Here is a table of points, one per row:
[-21. 65. -42. 0. -39. 4. -32. -13. 47. 2. -45. -21. 56. -65. -1. -15. 9. 3. 52. -12. 29. -43. -25. 22. -1. 9. -9. -1. -33. -24. -7. 23.]
[14. -14. 50. 69. -4. -60. 1. 2. 14. 14. -41. 28. -61. -11. -48. -51. -41. -22. -17. 17. -25. 27. 85. -45. -78. -50. 10. 23. 71. 30. -2. 10.]
[21. 98. 90. 24. -8. -23. -25. 41. -4. -19. 4. -48. -2. -6. 31. -46. 18. -53. -36. -23. 46. 26. -19. -13. -25. 17. 43. 127. -49. -52. 31. 38.]
[-41. 10. 59. 50. 13. 35. -74. -75. -40. -23. 47. 50. 7. 10. -38. -11. -98. 33. -27. -20. -38. 0. -15. -72. -15. 31. 5. 14. -42. 4. -100. -70.]
[9. -11. -25. 2. -31. -4. 8. -45. 52. -9. -12. -63. -31. 37. 11. 47. -35. -37. -10. -40. -1. -9. -26. -50. -8. 32. 69. 37. 44. 37. -93. 25.]
[-14. 7. 6. 17. -41. 24. 48. 73. 68. 43. -29. 35. -6. -6. 24. 29. 20. -46. 11. -40. -42. -47. 40. 5. -2. 38. 47. 46. -34. -55. 1. 7.]
[61. 56. 21. -31. -15. -76. -9. -47. -21. -1. 16. 8. 6. -9. 24. -3. 11. 63. 11. -11. -26. -11. -62. 37. 23. -52. 5. -21. -32. -64. 42. -16.]
[-43. -25. 39. 29. 42. 9. -7. -60. -6. -10. -43. 24. 77. 57. -33. 37. 37. 26. -26. -30. 48. -4. -29. -58. 3. -87. 22. -12. 49. -3. 12. -28.]
[30. 68. 40. 9. 71. -58. -30. 42. 88. 78. 6. 7. -38. 15. -25. -42. 20. 90. -46. 0. -39. -54. 21. 36. -33. -3. -26. -65. -33. -57. -46. 45.]
[39. -41. -65. -21. 15. -37. -22. 61. 51. -8. -37. 3. -10. 30. -38. 43. 9. 32. 32. 35. -5. 2. -4. -62. -39. -41. -84. 40. 4. -34. 19. -37.]
[-31. 17. -61. -29. -24. -33. 44. -15. 73. 5. -6. -55. -9. 12. -41. -24. -34. -29. -38. 20. -28. 24. -38. -26. -46. -43. -13. 2. -19. 35. -57. -21.]
[4. -54. -23. 59. 32. 27. 1. 6. 44. 2. 64. -27. -47. -39. -61. -33. 18. 24. -28. -35. 23. 54. -24. -77. 34. 45. 81. -50. -46. -25. 69. 5.]
[2. 45. 40. 14. -70. 0. -51. -15. 53. -36. 57. 29. -64. 7. -35. 5. -32. -29. 55. -57. -14. -42. -37. 38. -1. 2. -26. -60. 12. -28. -37. 45.]
[-45. 21. 14. -4. 2. -51. -59. -27. -36. -13. 39. -15. 61. 7. -51. -47. 24. 40. 13. -45. -56. -21. 83. 101. 36. 27. -48. -32. 28. 73. 72. 30.]
[35. -55. -29. -54. 12. 76. -15. -63. 21. 37. 40. -5. -9. -37. 61. 48. -5. -21. -29. 21. 4. -29. 41. 32. -75. -34. 8. 60. -11. -4. 19. 71.]
[-36. 25. 69. 26. 13. -25. -15. 34. 2. 48. 18. -8. -29. 1. -17. 28. -17. -20. 30. 51. 45. 5. -24. 16. 94. 75. -60. -26. -28. 48. 6. -40.]
[59. -26. -38. 42. 127. 63. 11. -28. -65. 24. 42. -12. 17. -59. -10. -63. -26. 50. 48. -62. -19. -35. -3. 7. 45. -76. -3. 66. 77. 26. -71. -45.]
[43. 55. 35. -81. 14. 65. 28. 12. -62. -60. -20. 44. 43. 35. -29. -47. -26. -59. 14. 2. -7. -79. -10. -33. -6. -23. -47. -12. 21. 82. 81. -39.]
[-85. -22. -46. 24. -21. -54. -4. 24. -36. -57. -22. 61. -34. -53. -14. 7. -60. 42. 70. -34. -28. -47. 48. 93. 68. -16. 15. -12. -37. 65. 51. 59.]
[-30. 20. -86. -2. -40. -64. -43. 31. -18. 53. -15. -7. -10. 56. 62. 12. -27. 6. 31. 44. 107. 2. -21. -5. 11. 24. 69. 32. 17. -11. -8. -19.]
[-53. -74. -13. -1. 21. -16. -3. -17. -31. -38. -48. 14. -28. 19. -7. -49. 52. 85. -25. -73. -3. 29. 105. 42. -9. -2. -12. -2. 7. 29. 17. -54.]
[-38. -60. -19. -40. 98. 38. 7. 1. -78. 35. 17. -16. 29. -12. 7. -25. -33. -24. 44. 24. -14. 15. -65. -54. -50. 37. 8. -60. 14. -68. 64. 80.]
[-1. -61. 25. -9. -18. -25. 12. 17. 18. -12. -63. -15. 15. 67. 55. -44. 9. -18. 113. 111. 13. -25. -54. 21. 90. 25. 69. 10. -22. 1. -15. -22.]
[-5. 33. -23. 10. -64. 40. 83. -1. -28. -44. 67. 38. 22. 25. 23. -48. 32. 66. -44. 30. -40. -16. 15. 19. -20. -35. -13. 104. 36. -12. -10. 38.]
[20. -23. 20. -62. -80. 15. -41. 17. -43. -35. -2. -20. 25. -23. 38. -3. 51. 39. -40. -32. 39. -24. -48. -58. -28. 39. 40. 52. -32. -20. 11. 60.]
[-15. 32. -2. 53. -43. -8. 22. 53. -1. 83. 59. -34. 1. -58. 35. 20. 7. 39. 42. 44. 22. -14. 53. -5. -3. 13. 5. -57. -21. 25. -3. 29.]
[76. 60. -43. -25. -59. -54. 39. -10. -8. -2. 20. 25. 7. -42. 14. 40. -38. -3. -11. -30. 48. -4. 2. -10. 13. 100. 28. -49. 2. -18. 77. 15.]
[-13. -16. 19. 6. -32. -43. -60. 18. -70. -33. -10. 25. -49. -81. -44. 6. 28. -31. 16. -10. 3. 45. 4. 14. -34. 10. 26. 13. 45. -60. -78. -37.]
[40. -19. 9. -7. 10. -56. -34. -56. -18. 56. 15. -5. -27. 41. 54. -18. -3. 1. -16. 49. 68. 28. 43. 15. 46. -19. 35. -36. 1. -18. 9. 21.]
[6. 29. -41. -81. 45. 77. 42. 17. 1. -12. -37. 55. 30. -33. -46. 9. 6. 23. -2. -9. -3. -31. -23. -2. 22. -8. 0. 5. -61. 36. 29. 62.]
[-49. -29. -9. 84. 77. 19. -14. -46. 18. -23. -9. 35. -19. -35. -44. 4. -6. -15. -57. 57. -36. -18. -65. 30. 26. 27. -10. -21. 8. 39. 104. 36.]
[-22. 29. 79. -11. -5. -6. 95. 38. -4. 24. -76. -53. -47. 8. 54. 36. -23. -8. 14. -65. 14. 40. -10. -40. -24. -43. -25. -9. 10. -84. -11. -33.]
[-63. 44. 11. 27. 6. -70. -10. 30. 3. 27. 38. -16. -60. -10. 55. -30. 59. -12. -14. -51. -32. -70. -31. 14. -55. -22. -63. -50. -10. 25. -2. 5.]
[-4. 67. -45. -8. 53. -6. 83. -40. -15. -43. -1. 45. 45. -16. 32. 50. 51. -6. -42. 46. -55. -10. 54. 34. 6. 23. 15. -26. 3. 4. -38. -73.]
[94. 83. 27. 14. -62. 37. -5. 105. 46. 49. -2. -38. 21. -9. 14. 68. 21. -2. -42. 14. -82. 13. -15. 17. 44. -64. -7. -58. -21. -30. -18. 20.]
[-2. 28. -45. -52. 4. 47. -55. 30. 34. 36. -49. -40. -53. 41. 45. -27. 58. -47. -50. -52. 21. 6. 24. -3. -13. -7. 23. -1. 87. 20. 17. -48.]
[-39. 41. 30. -37. 34. 21. -38. 17. 50. -42. 57. -10. -67. 5. -15. 34. -20. -6. -45. 46. 111. 99. 60. 27. -13. 21. 2. 64. 13. 1. -3. -30.]
[113. 21. -6. -44. -44. 1. 108. 107. 32. -14. -30. -48. 25. 61. -37. 26. -13. -5. -10. -68. -39. 22. -5. 14. -29. -29. -15. 23. 4. 2. -21. -90.]
[8. -10. 14. 24. -46. -46. -59. 12. -30. 5. -10. 11. 21. 35. 37. 53. 9. 23. -39. 30. -28. -18. -60. -2. 59. -28. 43. 5. 20. -25. 16. 37.]
[-11. -1. 30. -66. -27. -34. -61. -63. -48. 14. 31. -49. 21. -56. -30. 35. 11. 11. -9. 41. 14. 62. 14. -31. 3. 20. 46. 36. 46. 34. -38. -42.]
[21. -45. -29. 31. -35. 63. -28. -46. -16. -88. -66. -41. -26. -2. -21. -36. 7. 77. 62. 10. -4. -66. 27. 127. 45. 27. -81. -27. 84. 59. 66. -30.]
[67. 1. -40. 50. 58. 7. -37. -33. -32. -27. -23. 22. -58. -17. -6. 10. 42. -23. 17. -4. -21. 6. -4. -71. -29. 28. 60. 31. -34. 34. 11. 15.]
[21. -22. 33. -13. -2. -75. -13. -57. 38. 14. 65. 45. 56. -51. -11. -21. -7. -20. -22. -12. -14. -63. -9. -1. -19. -19. 52. 36. 15. -24. 14. -28.]
[4. -17. 66. 18. -9. 28. -26. -3. 67. 65. 18. 0. 2. -43. 46. 28. 31. -16. 31. -41. -51. 50. -16. 8. -55. -5. -38. -79. -36. 51. 13. -16.]
[-46. 27. 13. 25. 7. -47. -19. -2. 26. -34. -41. -30. 14. 38. 59. 1. 9. 0. 57. 38. 79. 46. -7. 41. -11. 74. -14. -38. -8. -28. 24. -38.]
[8. -66. -16. -17. 66. 49. 26. -23. 14. 24. 63. 110. 26. -32. -3. -27. 73. 27. 33. 27. 32. 36. -73. 3. 14. -5. -9. 17. 11. -36. -83. 36.]
[-29. 45. 79. 55. -23. -52. 26. -1. -6. -5. -34. -59. -17. -34. -10. 15. 3. -48. -17. -39. 22. 27. -2. -48. -12. 45. 79. 42. -48. -2. 8. 73.]
[-23. -26. -69. -24. 24. 54. -9. -16. 39. 35. -29. 55. 82. -8. 19. -54. -47. -27. -18. -18. -25. -2. -10. 23. 28. -17. -34. 1. -7. -19. -71. -54.]
[30. 17. 42. 30. 11. -24. 39. 67. -5. 29. -28. 21. 71. 70. -33. 5. -14. -46. 19. -43. 45. -10. -48. 1. 7. 29. -57. 16. 23. 58. -8. 61.]
[-34. -22. 86. -8. -5. -67. -13. 58. 78. 3. 11. -30. 34. -39. 48. -16. -44. 20. 3. -35. -45. -22. 31. -66. 26. -28. -94. 24. 76. -38. 27. -83.]
[45. 82. -35. -66. -18. 84. 105. -18. 1. -16. 18. 22. -24. -5. 2. 1. -26. -12. 19. -11. -4. -5. -48. -12. 25. -20. -25. -48. 82. 127. 17. -27.]
[17. -77. -26. -50. 41. 20. 19. 25. -2. -28. 32. -33. 18. 47. 66. 5. 2. -33. -55. -39. -7. -16. 46. 19. 9. -11. -57. -39. -76. 36. -39. -30.]
[-33. -33. -35. 4. 42. 25. 48. 25. -44. 3. -15. 26. 35. 24. 6. 22. -69. 4. -17. 31. -63. 4. -35. 0. -22. 71. 28. -8. 15. -30. -13. 38.]
[-11. -60. 19. 72. 1. 43. 11. -36. -5. 127. 50. -21. -24. -41. -29. 37. 66. 4. -6. -37. 17. -61. 10. 29. -8. -59. -69. 0. -74. 30. 37. -38.]
These points spread out most along one direction. Take the direction at right angles to it along which they spread out most. Then take the direction at right angles to both along which they spread out most. Go by this last direction. How many in every 100 of the points above lie lower along it than each point below? Answers are rounded to whole numbers. More than half of the points above lie lower than the first one.
[-48. -18. 19. 10. 1. -8. -42. 60. 2. -11. -33. -38. 2. 35. 56. 42. -18. 45. -25. 39. -46. 35. -45. -44. -42. -15. 0. 33. -69. 52. 17. 7.] 52
[-75. -43. 92. 46. 16. -50. -10. -6. 7. -31. 19. -43. -33. -39. -27. 24. 3. -60. -56. 32. -7. 18. -36. 9. 84. 15. 3. -15. -2. 42. 21. 55.] 78
[46. 19. -44. -5. -1. 14. 4. -25. -41. -7. 13. -3. 8. 39. 30. -57. 7. -21. 6. 59. -40. 25. 14. -18. 72. 88. -20. -52. 24. -54. 8. 11.] 48
[-92. 0. -41. 4. 15. -12. -24. -61. -54. 15. 20. -47. -22. -17. -46. 56. 55. 44. 27. -52. -60. 124. 80. 59. -14. -47. -3. 88. 109. 15. -5. -49.] 41
[9. 38. -74. 2. -52. 33. 3. -3. -49. 8. -74. 17. 0. -47. -6. -50. -56. -52. -38. 64. 45. 34. -24. -3. -1. -8. 4. 34. -15. -13. 27. 14.] 22
[-70. -2. -50. 64. -7. 55. -8. 38. -52. -38. 51. 73. 57. 43. 12. -38. 48. -27. 36. 21. -4. 18. 23. -14. -7. -23. -5. -30. -55. -63. -30. -63.] 31
[21. 0. 0. -15. -69. 10. -11. -68. 28. 21. -36. 35. -43. 20. -39. -44. 37. 19. 41. 4. -42. 43. 53. -18. 81. 50. -48. 28. -24. -9. 33. 35.] 72
[47. -75. 11. 12. -25. 36. 57. 0. 18. -57. 4. 57. 69. 50. 45. -42. -29. 7. 4. 21. 42. 40. 7. 41. -91. -46. 6. -28. -8. 17. -28. -12.] 19
[86. -12. 3. -99. 22. 10. -3. 4. 2. -71. -41. -90. 16. 46. -53. -7. -74. -43. 11. 43. -34. -65. 26. 37. 47. 47. 59. -46. -67. -1. 34. 85.] 57
[-27. 11. 21. 12. 19. -7. 25. -23. 11. -10. 25. -6. 25. 28. -77. 22. 8. 25. 56. 54. 51. -48. 9. -38. -61. -46. -39. -26. -28. -45. -77. 5.] 37
[18. 3. -3. -22. 1. -6. -37. -34. -30. 26. 60. 82. -19. 65. -30. 56. -14. 11. 32. 26. -4. -6. 4. -11. -35. 14. -23. -3. 18. -10. 11. -17.] 37
[2. -65. -61. 18. 49. 99. 28. -31. -6. -40. 6. -16. -23. 6. 18. 9. -58. -41. -23. -42. 52. -49. -15. -40. -9. -32. -27. -15. 3. -48. 2. 100.] 4
[14. -3. 9. -68. -37. 28. 36. 42. -32. 9. -51. -9. -64. -29. -44. -34. 32. 15. -31. 13. 27. 9. 22. -30. -52. -19. 62. -4. 28. 11. -37. -71.] 19
[18. -70. -36. 17. -28. -59. -10. 1. -9. -18. -12. -34. 12. -15. 18. 81. 11. -33. -41. 8. 59. 46. 41. 19. 15. -19. 37. 15. -22. -52. -67. 6.] 31
